In the data rows, 128 means zero.
Planes, each given by two rows, then its number:
 77  81 143 128  75  66 198  80 101  90 135  88  23 126 119 158 165 150 123 130 155 193  54 104 162 160 134 116  70 104  50  73  70 144 147
210 117 187  67 117 154 114 192 147 151 133 105 111 104 148 176 165  66 125 162 183 103 174  65 172 155 126 255  76 118 143 112  96 185 157
0
 79 106 158 136 133 124 147  93  96 103  65 156 159 227 140 118 115 131  26  92 129  94 139 226  42 100 124 131 167 225 156 112 145  99 121
152 118 128 145  95 204 128 102 187 129 140  55  72 249 112 169 196 130 130 130 134 148  52 202 190 138 128 133  71 135  93  93  70 146 121
1
 45  82 164 136 161 107 173  55 131 104 120 128 119 135 127  49 133 127  78 103 105  75 140 199  24 147 163 124 217 122 145 160 170  55 108
196  70  94 192 120 161 128 163 135 103 123 164 131 145 122 152 144 199 226 134  62  98 179 184 108  68  89 166 143 229 180 153 159  91 130
2
  9 195 163  91 172  83 100 116  73 153 120 110 202 127 160  62  55 123  83 123 195 152 144 105 119  87 117  81 138  52  82 148 117 110 130
 38  92 100 121 128 127 215  83 121 101 150 156 211 153 134 111 123 162  44  71  89 146 143 166  94 209 159 180 167 182 196 118 146 160 106
3
 21 116 104  92 105  90 146  59  56 144 137 151 143 179 148  34  72 105  66  55 108 194 111 138 134  65 180 106 143  80 152 127 124 114 135
 87  82 141 168 104 195 160 118 145 129 136 154 170 141 138  89 161  86 187 107  83  11 125 184 127 136 178 188 196 148 153 208 177  73 167
4
100  99 137 125 110 104  61  86  69 108 138 109  78  86 120 173 161 129  30 120 170 193  86  85 196 142  70 104  37  91  71 155  87 161 173
 29 116 152 158 122  90 122  40  56  62 128 140 112 120 152 122  97 133  80 142  24 167 122 148  78  86 145 131 180 155 137 186 162  58  85
5
  0 153 158 190 103  90 125  57  44  92 117 190 101 137 153  87 132 141 103  97 120 173  80 190 158  89 114 116 172  95 115  82 149  61 120
163 116 134 198  73 145  74  89 129 120 200 119  71 144 102 194 172 137 151 214 158  75  57  96 171 153  78 141  64  93  98  46 101 115 154
6
 64  89 128 141 124 174 212  92  50  72  70 172 115 127 146 107 131 145 136  87  75 161  68 220  86  88 159 141 200 170 162 112 165  71 121
144 124 146 154 132  84 183 148 180 214 139 111 162  82 117  80 142 141 101 150 113  79 171 170  93 124 231 143 188 143  51 237 162  94 112
7
102 134 109  94 169 131  68 103 118  38 192 133 175 140 139  93  42 113 213 146  89 145 181 102 125 114 255 113 151 131 143 183 129 143  82
239  78  58 167  58 159  76 184 193 124 188 100 120 132 103 124 181 126 199 215  92  95  76 108 133 167 140 147 114 104 114 122 124 156 140
8
 68 177 159  91 181 113 107 141 160 179 114  85 220 168 156  43  35 142 164 149 178  81 194 115  87 130 128 106 180 105 110 175  83  98 100
114  79  75 178 174 189 107 160 109 128 102 161 125 157 182 166 109 105 157  90  80 114 193 130 180 156 209 199 145 168 179 243 102 162 129
9
  1 163 173 109 150 128 134  66  76  78 174 114 138 143 167  95  83 137  56  77 142 192 157 132 109  35 112  93 138 163 194 127 122 102 100
 97 130  64  89 183 159 181 191 154 119  87 118 217  52  89  67  54  96 155 144 117  78 224  85  87 112 153 128 158 120 142 183 140 123 107
10
 44 164 131 103 213 121 113 125 110  12  89 138 157  80 117 103   7 163 209  96 117 128 162 151 119 111 155 119 154  91 159 148 159 107 113
113 102  74 118 140 134 144 119  87 171 117 215 121 111  50 153  94 147  42  92  52 149 124 110 253 182 156 138 127 137 164 128 208 142 116
11
105 128  86 133 154 129 143 126 208 110  55 119 186 106 149  59 105 154 255 126 107  83 181 104  73 114 169 134 209 113 165 171 166 168 102
 75  25 162 163 141 182 151 136  78  80 138  99  93 160 139  87 140 134 113  93  73 131 181 227  99  93 143 141 176 149 146 124 156   8 129
12
Each row below is the sum of one point from each of 2 of these planes. After each row, the numbers of its planes, the largest part first:
150  86 154 141  92 150 125 118 161 173 154  86 132 168 184 127 220  79 143 157 178  86 147 126  87 107 122 147 157 169  94 121 118 114 163 11 4
154  88 101  91 126 137 176 167 126 179 161 126 147 139 114  99 133  77 136  56 200 109  99 113 187 148 158 114  93 101 112  58 110 175 173 5 4
149 146 129  89 121 123 141 162 187 162 118 104 188 104  78  66 103 136 168 189 166  76  88  92  79 161  73 111 136  72  49  86 122 102 118 9 10
130 105  95 120 188 140 172 195  81 142  43 163 169 120 195  90  61 108 125  36  50 164 245 156 116 125 255 169 184 197 226 255 150 156  74 6 9
 26 153 189 214  91 121  75  42  30  98 195 124  70 158 141 136 150 160  48 100 153 193  84 149 162  36  78  99 120 128 143  75 114  83 124 10 6
255  78 140 162 121 181 134 187 219  92 116 113  76  65 103 255 239 126 191 168 106  68 150 155 118 228  94 156  64 193 118  90 136 153 112 4 3
128  66 101 123  87 130  51 135  85 131 171 123  95  81 124 176 174 142  69 168  95 158  65  91 172 164  79 117  99 100 110 147  86 114 172 5 8
 96 125 207  74 132  79 164  56 160 117 140  85 128 110  82  72 127 120  56 153 195  94  65 190  34 127  90  50 175  70  67  35 161  65 112 9 2
205  98 116 168  72 105 101 106 112 179 188 114  94 136  78 204 197 134  76 159 127  60  75 101 199 172 105 173  59 141 122  93 164 134 135 6 11
255 116  92 150 100 197 124 255 166 161 105 179 178 167  93 140 144 147 255 134 144  72 180 120 163 117 105 138  65 200 154  87 105 164 156 2 5
181  72  71 192 123 194 104 144 112 156 152 131  80 157 205 233 252 107 108  86 106 123 136 104 140 122 152 221 115 188 127 209  71 195 163 9 11
 68 134 149 119 119  80 110  62  66  77 116 125  97 134 160 136  71 158  82 144  99 235  98 100 132 119 160 110 123 101 108 151 111 127 112 5 4
125 132 109 165 121  91 164 133  87 126 119 120 126 141 111 152 106 154 153 102  89 206  60 142 155 133 101  58 106 106  87  84 104 139 137 0 2
188 104 100 121  82 127 154 110  99 179 145 170  78 124  64 144 184 100  42 110 110 140  86 133 192 147 117 138 111 143 100  75 201 135 153 11 9
157 155 186  79  84 110 147  84 148 121 162  71 123 167 105 119 152 132  93 162 164 169  68 149 111 116  96  83 104  99  68  27 103 107 149 9 1
206 160 111 102 155 193  87 239 215 184 121 140 213 136 107  86 118 105 188 131 173  39 175 132 126 114  94 152 141 137 221 149 145 161 114 0 5
206  86 114 191  89 181  94 171 207 103 170 156 130 107 107 118 164  86 212 205  75  57  88 133 147 155 187 172 153 113 142 145 165  97 148 8 4
183 111 119 126  95 111 159 126 147 115 152 113 103 113 125 138 220 100  80 140 167 149  53 113 110 102  95 110  76 111 116  85 126  96 137 9 11
205  76 126  85 117 186 166 144 143 132 173 100  92 122 126 156 186 108 129 158 126 116 153  77 108 149 133 140  93 146 124  93 129 169 150 6 9
167 192 103 119  97 134  83 203 161 153 146  92 223 133 154 135  98 162 201 180 172 125 157  90 166 109  89 105  96 160  91 127  93 154 131 2 9
 19 118 230 121 181 120 155  99  32  97 161 153 116 146 147  92  66 119  80  77 112 196 193 165 143  88 202 125 149 153 111 164 101  68 113 8 12
163 149  99 140  74  95 136 131 133 151 129 106  76 135 170 167 129 155 163 138 143 196  89  76 184 101 120 106  44 109 105  67  89 187 127 2 0
 59 115 151 112 113  89 158  60 129 126 143  62  92 126 129  97 116 198 143 133 193 165  87 141  74 120 117  72 133 106  53 107 103  87 116 0 9
198  69 141 122 111 181 111 184 114 123 159 152  55  93 139 210 201  78 126 135 125 113 130 102 221 135 166 236  66 133 161 116 154 185 162 0 9
163 137 198 139 115  77  95  83 125 149 168 110 111 153 176 147 107 163 110 156 168 133  70 140 119 116 109  85 113 123  80  59 126 145 121 10 9
 75 141 119 123 126 148 222 132 161 160 137 153 242 178 131  91 131 135  79  67 165 121 163 127 113 206 146 159 152 148 192  88 114 192 134 3 5
 68 145  80  84 158  58 143  92  89 125 116 133 164 165 157 117  42 149  70  98 158 215 154 125 128 137 139 108 142 125 170  75 130 147 119 4 3
109  70 117 174 178 139 164  84 114  55 102 171 110 110  87  86  94 211 175  86  45  73 192 191 129  70 153 163 216 196 185 170 216  48 115 2 11
147 146  96 138 164 114  52 169 161 157 135 114 173 167 169 126  81  97 146 132 164  84 217  58 138 195 179 160 135 128 109 234  59 204 132 9 7
171 128 123 110  59 126  58 127 128  87 157 117 100 169 135 173 158  73 142 114 159 149 108  72  95 131  44 116  71 145 146  60  52 161 134 7 11
141 167 110 154 121 183  83 169 169 164 125 142 202 139 147 110 109 101 128 129 137 124 148  95 157 116 125 101 120 121 146 138 142 154 150 0 2
150 125  71 101 158 166 166 195 154 163 114 145 169  87  78 114  62 129 137  56 153 107 180 125 209 150 177 142 125  99 155 112 118 163 160 5 11
159  88 127 158  84 120 156 114 138 197  79 104  77 115 114 190 233 138  31 132 193 132  65 119 144 150   0 126  70  98  93  62  89 139 175 8 5
255 128 132 142  65 115 104 181 225 194 208  40 139 126 101 179 158 123 115 223 170  22 153  61 158 178 143 129  84 114  48 159 110 136 133 6 7
117  74 130 148 122 149 126 139  89  88  51 174 175 212 149 102 134 163 100 133  73  57 189 196  21  78 136 144 173 244 196 141 178  99 127 1 2
231  85  82 149  92 151 142 167 183 137 160 111 101 108  92 179 169 126 136 150  94  65 141 130 133 188 173 147 122 167 137 129 123 137 107 3 7
153 113 229 144  65 106  94 110  71 155 227 132  31 163 139 182 172 104  50 166 156 190  52 179 202 156  88 138  63 162  76  74 102  97 167 12 10
 83  76 152 122 175  36 155 107  94  78 110 182 136  93 143  45  87 147 115 119  92  75 203 133  37 134 166 140 211 114 153 203 176  48  92 2 1
102 184 182  98 205 139 151  97 113  91 133 145 114  93 155 165 108 160 144 118 124 119 230 113 123 124 132 122 164 164 110 189 152 126 125 8 4
 79  96 173 145  81  75 126  21  58  43 122 113  67  89 101 169 172 121  36 148  70 217  57 125  87 109  79  86  99 155 108 130 198  78 123 5 9
 55 136 127 103 193 141 121 124 131 168  95 148 183 144  96  56  26 151 112  65  96  71 216 105 209 193 201 149 157 149 177 194 164  92 105 11 9
143 146 153 107  94 106 101  86  69  69 125 158  74 131 134 136 136 117 104 123 151 166  55  92 118 127  19  68  84 107 165  15 113 139 153 7 9
 90 138 116  93 143 184 110  99  99  12 108 159 110 190 154 141  85 134 214 112  50 134 112 125  95 118 102 139 122 135 244  54 119 108 119 7 5
168 129  95  90 134 117  55 144 132  73 182 133 133  88 131 105  95 140 178 194 105 193 125  83 148 110 143  95 136 104 143 106 115 199  89 8 4
209 164  85 125  71 124 116 132  62 131 189 198  96 103 118 255 187  85  46 129 126 147  58 100 192 167 106 133  41 146 108 111 103 203 152 12 9
 75  67 169 120 131 203  85 136  86  57 157 111  83 179 150 148 104 116 141  97 114 185 120 174 121 124  38 111  93 107 211  70 130 129 151 7 12
 78 129  79 168 192 167 125 114 104 134 132 149 176 186 142 125  61 132 139  87  55  84 167 142 100 109 155  89 192 166 166 225 153  89 122 0 9
251 131 151  83 123 172 109 213 170 229 108 113 100 118 137 143 162  86 123 164 198  86 191  72 172 175  97 220  78  97 148 107 121 208 158 0 5
121 130 196 152 116 116 158 106 113 174 113 135  93 122 132 158 156 163  15  81 202 161  74 186 124  92  16 132  79 130 164  67 124 112 142 8 10
116 124 127 127 175 193 129 180 179 135  94 119 211 153 190  83  66 114 205 154 100  37 201 160 139 148 175 164 204 187 156 226 100 100 104 9 4
 75 165 158 179 115  76  73 116 130 125 123 157 122 155 161 117 124 114  92 127 134 137  98 124 176 119 106 106 140 115 134 117 111 110 118 6 7
116  86 119 131  95 109 150 131 156 228 180 128 153  95 141  45  99 115 131  94  93  65 179 152 131 119 208 146 166 117  67 199 124  95 117 7 4
 39 126 126 106 198 102  72  63  61  26  45 140  71  46 121 125  58 167 120  94 166 166 117  76 171 157 100 101  87  68 128 147 124 141 165 11 5
116 158 162  91 171 154 123 164 101 162 103 115  93 127 142 146  98 103  81  53 223 161 163 101 202 149 122  91  77 102 121 133  87 166 149 5 8
 71 177 146 111 173 145  79 131 103 132 147 159 255 118 129  57  57 125  65 101 121 144 183 154  82 124 138 139 180 125 186 140 164 118 139 3 0
 59 127 150 127 162 100 184 121  81 160 120 120 148  97 174  92 107 148 118 152 123 132 105 173 116  68 194 105 215  98  60 223 163  66 129 7 3
 73 142 160  74 124 117 102 118 116 133 170 106 107 150 139 150  84 123  71 102 158 205  71  63 187 131 142 132  81 107 116 106  82 191 161 2 10
184 120 127 100 105 135  54 163 142 142 120  88  76  96 110 184 175 107 148 167 207 144 100  77 190 114  71  98  52  41  90  82  96 175 172 5 3
158 103 107 138 127 168 121 185 150 136 124 132 125 122 166 153 125 123 157  94 152 105 179 118 181 162 162 157 103 118 148 187  54 170 159 9 5
129 115 129 134 136 166 136 113  95  89 109 113  93 194 160 118 221  87 158 131 139 169  47 130  55  79  73 129 126 157 144  42  86 105 125 7 11
 55 102 136 100 151 140 176 136 114 139 112 168 195 137 141  42 103  94 105  59  83 148 177 182 131 110 197 157 221 137 137 231 157 107 117 6 4
 52 162 109  89 173  87  95 106  54 181  89 176 161 117  78  99  47 169  90 122 113 152 136 100 255 143 139 130 137  93 140 137 197 139 128 11 3
 68  71 113 202  36 106 111  20  97  90 177 106  24 173  81 206 162 186 138 171 123 139   0 134 161 179 120  97  86  92  47  24  84  80 146 6 0
